One turning vector, and how many ticks it has turned
The counts run from 0 to 467.
[ 41   0  -1  13   8  24  10 -45  -2  18  36  -4 -40 -43 -12 -21  25 -26
  -2  45  -7   8   6 -16  11  39  -7  16 -17 -23   0   5  25  59  23   2
 -12  17  -4  -3 -11 -32  17 -10  10 -47 -21 -22 -15 -11   5 -21]
13
[ 54  -3 -17  23 -14  33 -28  -4  -9 -23  -2 -19  11 -29 -39  -9  18 -20
 -29  27  30   9 -34  -6  25   5   0  -2   2   0   5 -22  10   7  -4 -12
  -1  -1  51 -14   5 -27  16  24   1 -10  -9 -49  24  -6 -16 -53]
380
[ 34 -29 -33   6  56  11   5 -19   6  13  23  23 -11  -9  12 -31 -14   1
 -12 -22 -39  13 -41 -26   0  14  15 -15  14 -42  23  11  38  35  11  21
  14   2   4   2 -17  44   5  -1   7 -37  39   9 -17  11   5 -14]
325
[ 40 -29 -45  35   0  18 -22 -12  30  24 -21 -10  32 -12 -37 -13  20 -18
 -31  26  35  -9  -6 -24 -19  -3  -2 -12   7  -7  10 -14  18   0  -3  -2
 -30  -1  44  -1  14  10  21 -35 -25  -5  -2  -9  41  -2  -9 -40]
369
[ 59 -10  -9  14   7  -5  -4  -6  15  44  46  -4 -13   8 -17 -27  25  16
 -11  11   4 -15  -5 -13   7  -6  54  23 -25 -21  24   6  15  29  22 -28
  -1   2  20 -13 -37 -13  25   6  -1 -15 -14 -36   6 -31  43 -20]
115
[ 24   6 -26  11  40  36  -8 -10 -13  -8  -8  -9  -6 -37 -15 -27  32 -17
 -21   2 -16  14 -45  -5  -4   8  -7  12  19 -31  29 -23  -3 -15  20  14
   2 -14  27  21  10  24  -3   6   4 -20  24 -50   2  25 -70 -20]
52
[ 29  -4 -36  10  35  29 -15  -3 -20   5   1   5   9 -41  -9   1  10 -38
 -20   0   3   6 -65 -25  22  16  26  16  13 -21   7 -28  25   0  29  -5
  24   8  16  -9   0  -1   3  37  24 -18   4 -30   5  20 -56 -21]
201
[ 20 -35 -36  24  34  24   8 -12   1  32  -8   5  25 -30 -23 -22   7 -36
 -21  -2  10  22 -34 -14 -15   8   3 -19  15  -7  22 -12  26  29   7   2
 -18  13  16  17   4  37  -8 -27 -30 -39  27  -4  17  52 -23 -33]
185
[ 43   0 -22   6 -14  11 -16  -1   2  33  24 -17   1  -7 -24 -26  27   1
 -30  37  33 -34  -3   1  -6  -8  45  12   4  -7  40 -20  13  17  20 -39
 -39 -11  39 -11 -11 -10  -8 -10 -30   3  -3 -43  22  -5  19 -26]
118
[ 51   5  -3  25  17   8  -1 -39  22  13  21  -4 -32  -9 -21 -34  54   2
 -36  12 -26   3 -17   8  27  29  -2   9 -62 -14   5   6 -10  21  21  -4
 -33 -18  12  17  -8 -42  16  16   2 -26  -4 -11  12 -17  27   1]
269
[ 37 -19 -32  43  38  -4  12 -24  31  36  15  10  14 -15  12 -27  -8  33
 -12  14  -9 -18 -15 -47 -20   3   2  -1 -12 -36  20  -7  23  13  13  13
  26  10  27  -9 -32  -1  22 -19  32  -8  21 -22  23 -36  17 -43]
223
[ 39   7  -4  -7  20  -4 -20 -20  19  49   2 -31  -2 -15  -2 -54   2  -2
 -31  20   6 -35   2 -15 -11 -18  15  22  -5  29  16  -3  21  12   4  10
  -9   2  32 -26  13 -14 -32 -53 -51  -8 -22 -23  18 -26  40 -49]
399
[ 29  -8   3 -16  -6  23   4 -21  -5  10  11 -15 -32 -32 -17 -31  11 -20
 -14  31   2   8   0  12 -18  14  10   7  10 -14  40 -10  -2  43  -4 -19
 -47  -5  38  -3  13  20   0 -25 -51 -29  29 -54   1  37 -18 -10]
154
[ 45   6 -20   8   7 -18  -6 -21  32  48  35  -8 -12  -1 -10 -27  21  26
 -12  37  10 -32  18 -20  -8   3  36  31 -21  -9  17 -11  24  31  32 -16
 -17  -5  12 -19 -33 -19  22 -30 -18 -10 -14 -19  12 -32  45 -12]
116
[ 49  -1   2   0  12   8 -15 -13  -9  -6  18   0 -12  -8 -30 -25   6 -27
 -55 -35  -5  36 -52  17  29   5  25  -6   4  21  22  -3   1  48 -14  17
 -18  -5  23   7   3 -24 -27  16 -30 -25  18  -8   0  32  36 -27]
283
[ 46 -20 -31  35  51   7  22 -12  50  40   2  19  40 -19   1 -29  31  16
 -21  -2 -23  -6 -31 -40   2  -1  21  16 -37 -28  22   0  12  -4  17   3
   2   8  22  -8 -28  13  26  10  10 -16  24  -8  37   4   1   7]
79
[ 51  -5 -22 -16   2   9 -34 -16  17 -12  12 -22 -53  -2 -10 -52 -11 -12
 -24   8  -5 -11 -11  11  -5   0  18  -4  23  11  23  -4  20  49  -5  18
 -35 -17  22  -8  33  20 -21 -40 -51 -21  17  -3 -16  -7  23 -12]
143
[ 33   6  24  19  18  19   7 -14  -3  23  21 -17   2 -14 -10 -34  39   4
 -24  10   1 -18 -20  13  -2  -4  15 -12 -11 -12  48   7  -1   9 -10 -24
 -10  -2  56   9  -3 -14 -25 -11 -26 -23  20 -57  21   5  12 -59]
406
[ 10 -14 -60   0  46 -24  -8 -13  16  46 -12 -10  14 -31   8 -28 -36   2
 -25  15   1 -30 -26 -48 -23 -10   8  11  -1   2  -8 -27  39  -2  28  18
  16  -3  10 -40   0  10 -21 -29  -8   0  -3  10  34 -14   7 -26]
214
[ 36 -18 -16 -15   8   9  -5 -15  11   8  17 -14 -49 -11 -14 -47  -4 -13
 -16  23   4  -9   4   6 -23   1   9   8  24  11  36  -4  24  53  -5  18
 -48 -10  15   0   8  39   4 -64 -56 -26  17 -15  -9  14  15 -15]
148
[ 46  -6 -40  42  18  18 -11   6  24   8   0  -2  42 -18   2 -19  14  11
 -20  26  27 -22 -16 -21 -25  -9   9 -23  25 -41  44 -11  19  -4  -6 -10
  -3   3  60   4  -2   5   8  -7   2   0  25 -36  28  -4 -20 -49]
226
[ 75 -18 -31  19  21  -3 -21   3  15   4  23  10  17   1 -31 -16 -12   2
 -24 -41  14  18 -48 -17  33 -19  57  18   7  10  11  -2  20  25   7  10
  22  13  22 -24 -16 -14  12  36 -11  -7   2 -17  12 -15  44 -22]
104
[ 13 -27 -32  -4  60   2   2 -16  -7  15  37  12 -19 -23  21 -21 -32   1
 -23 -24 -43  11 -57 -19   7  12   8 -13  10 -31  14   9  26  40   7  22
  16  -7   6  -1 -12  16 -16   5  11 -30  49  18 -18   4   7  -4]
320
[ 25 -19 -51  16  35 -16  -1 -14  30  38  -8   2  29 -32  22 -29 -18  17
 -25  32   5 -35 -19 -54 -32 -16   1   3  -1  -6   6 -14  38   1  18  23
  17  -3  22 -34 -16   0  -5 -39  -3  -2   4  -2  31 -26  16 -37]
219
[ 36  28 -13 -17  25   2 -23 -40  14  -3  -3 -11 -64 -17   8 -58  -4   0
 -33   9 -30  -2 -37   0   8   2  -8  25 -10  20  12 -25   1  25  15  61
 -11 -31  -2  -7   9  -9 -24 -18 -14   2   6  -2  -3 -11   7   8]
424
[ 20  14 -45 -18  26   1 -10 -19   2 -12 -27  -2 -10 -49   2 -27 -22 -23
 -33   9  -9   5 -52 -30 -10  -3  -8  17  14  15  10 -50  13  -8  16  42
 -11 -19  12 -29  13  13  -9 -16 -13  13  19 -20  37  23 -44   1]
61
[ 27 -10 -34   8  39  25  15 -20   4  10  15  24 -13 -31  -4 -21  32  -7
 -46   2 -35   8 -56   2  17  33  25   9 -34 -32  20 -11  -2  19  34  -7
 -17  -3   4  12 -16 -12   5  39  12 -22  26  21   8  21 -22  33]
453
[ 51 -19  -2  20   0   4  -6 -42   2  27  24 -10 -21 -26 -22 -24   9 -19
  -7  35   1  21  13 -16   5  31  -4   6 -18 -15   6  13  32  71   3  14
 -16  20   6  -3 -18 -19  31 -28  -6 -49 -14 -15 -14 -14  35 -34]
8
[ 13  21 -45  -9  25   8   4 -45   1  -2 -13  -8 -35 -34  -1 -38   7 -18
 -24  27 -16   4 -36 -36 -19  10 -27  26  -8 -11   6 -40  18  -4  29  50
  -6 -25 -11  -4   2   3   3 -22   9   6   0 -21  19  -2 -50   9]
55
[ 49   6  -3 -21  37  14 -17 -17  -3   0  12  -5 -40 -17 -16 -48  20 -11
 -20 -58 -33  24 -60   9  27  -5  30  30  -7  -1  22   5  -2  23  14  34
  -6 -19  23   0  -1   9 -39  18 -22 -14  33 -38  -4   9   6   2]
427
[ 35  15 -63  27  -2 -11 -12 -33  28   8 -14   9  11 -26 -19  -5   8   8
 -60  33  20   1 -38 -24  -9  15   6   5 -14   9   3 -49   4   2  33  28
 -17 -25   6  -5  -3 -40  20  -3   8  21 -12   4  43 -14   3  -1]
91
[ 39  15 -69  19  -6   6 -26 -17  16  -1 -18   5  17 -28 -25  -7   8   1
 -64  24  28  -2 -56 -15  -9  -2  18 -11  -2   9  14 -56   0   3  21  13
 -21 -29  27   5   3 -22  12  12  -5  23  -3  -9  50   0 -16  -7]
92
[ 41   7 -26   3  -8  -2 -15 -10  30  39  21 -18  -5  -5 -15 -28  13  14
 -25  55  34 -45  15 -16 -14  -6  36  19  -7   2  32 -23  19  26  30 -26
 -41  -3  13 -16 -14 -14   2 -31 -35   5 -19 -25  24 -24  30 -11]
117
[ 20  11 -29  18  33  35   8 -47  32  19  -5 -12 -16 -29  19 -45  18 -14
 -19  46  -2 -16   3 -18 -24  17 -24  -4   5 -24  27 -17  33   7   8  50
 -10   1   1   8  12  18 -15 -47  -8 -20  16 -17  -8  12 -34 -30]
45
[ 25 -15 -55  -2  34  16 -17   9   3  -3  11  -1  -3 -30  19 -24 -34 -18
 -21   5  -1  -7 -35  -1 -12   3  15 -22  44 -12  33  -9  45  29   1  18
 -12 -13  16   3  20  34 -28 -15 -29 -19  44  22 -11  24 -16 -15]
323
